In the rows, 128 means zero.
Turns, then the turns between two rows, first turn first; the first pair answered
zoku:
[116  53 147 131 144  91 128  82 136 108 154  98  90] |-> [122  63 145 129 132  97 110  81 124  94 150 101  78]
[ 93 171 149 144  73 115  76  93 160  88 123  52 117] |-> [114 196 133 132  76 146  68  96 116  67 131  85  96]
[118 107 159 139 161 124  76 131 145 125 135 113 122] |-> [128 117 150 133 166 131  68 127 126 123 136 114 111]
[102 121 124 125 140 105 113 124 128 123 126 128 137] |-> [107 126 119 130 137 109 108 124 124 119 123 128 135]
buzik:
[121 106 139 134 180 112  97 107  98 114 152 141  98] |-> [124 104 144 151 160 117 171 150 150 159 137 144 162]
[166 151 123 109 110 151 142 141 111 107 136 162 135] |-> [133  86 135 113 148 117 104 105 109 109 152 127 113]
[147 159 121 137 134 145 130 128 107 124 141 148 106] |-> [121 109 139 151 164 114 128 115 120 137 143 120 108]
[ 98 106 149 148 107 113 155 131 181 130 132 100 154] |-> [141 180 126 124  75 155 130 144 147  94 122 137 136]
Tutal:
[186 157  98 122 129 165 138 165 104 124 122 145 128] |-> [165 150 117 111 136 136  75 121  96  95 134 119  97]
[102 128 127 129 108 115 114  88 123 148 138 111 151] |-> [103 116 120 135 112 122 139 100 120 167 133 122 163]
[165 164 121 113  62 160 167 141 104  96 119 144 123] |-> [133 104 142 107  94 121  98  83  85  71 133 115  78]
[148  82 134 125 151 112 190 127  90 141 145 190 113] |-> [179 170 135 108  90 131 166 137 100 113 122 192 110]
Now pairs of rows:
(2 to 4 turns a pair)
[120 118 144 120  89  91  93  90 178  99 109  62 113] |-> [102  92 149 132 102  85 108  97 186 119 110  59 125] => buzik then Tutal
[128 140 172 127  95  87  58  85 129  88 116  71 124] |-> [184 163 112 136  92 161 189 171 107 138 103 161 191] => Tutal then buzik
[136  62 105 132 200 121 141 132  83 144 138 155 112] |-> [102  71 150 139 165  74 107 101 152 136 133  80 135] => Tutal then Tutal then buzik
[114 106 193 149 126  74  97 103 157 123 119  83 150] |-> [180 198 139 122  88 155 134 152 107 106 111 161 147] => Tutal then buzik
[107 149 171 121  95  91  51  82 177  93 137  79 100] |-> [174 181 112 128  86 177 197 172 150 149 118 179 158] => Tutal then buzik
[134 178 132 142  74 127 134 163 197  90 116  80 125] |-> [149 103  88 152 150 161 209 186 126 133 128 141 128] => buzik then zoku then Tutal then Tutal
[157 117  71 155 104 162 218 184  68 156 125 195 173] |-> [ 63  53 150 159 119  47  61  76 117 107 150  71 110] => Tutal then buzik
[186 213 112 119  75 190 148 165 114 105 113 163 136] |-> [168 119  92 132 163 187 182 167  67 139 139 191 125] => buzik then Tutal then buzik
[105 138 139 126 118 119  78 109 138 110 130  71 147] |-> [126  84 101 131 172 150 129 136  80 140 144 130 141] => Tutal then buzik then buzik then Tutal
[108  85 155 173 152 100 158 139 167 185 124 103 151] |-> [131 136 148 173 115 122 180 160 172 179 120 117 167] => Tutal then Tutal then Tutal then Tutal
[142 120  89 146 140 178 177 188 124 158 113 167 179] |-> [ 98 140 140 123 110 116  31 109 147  85 113  80 117] => zoku then Tutal then buzik
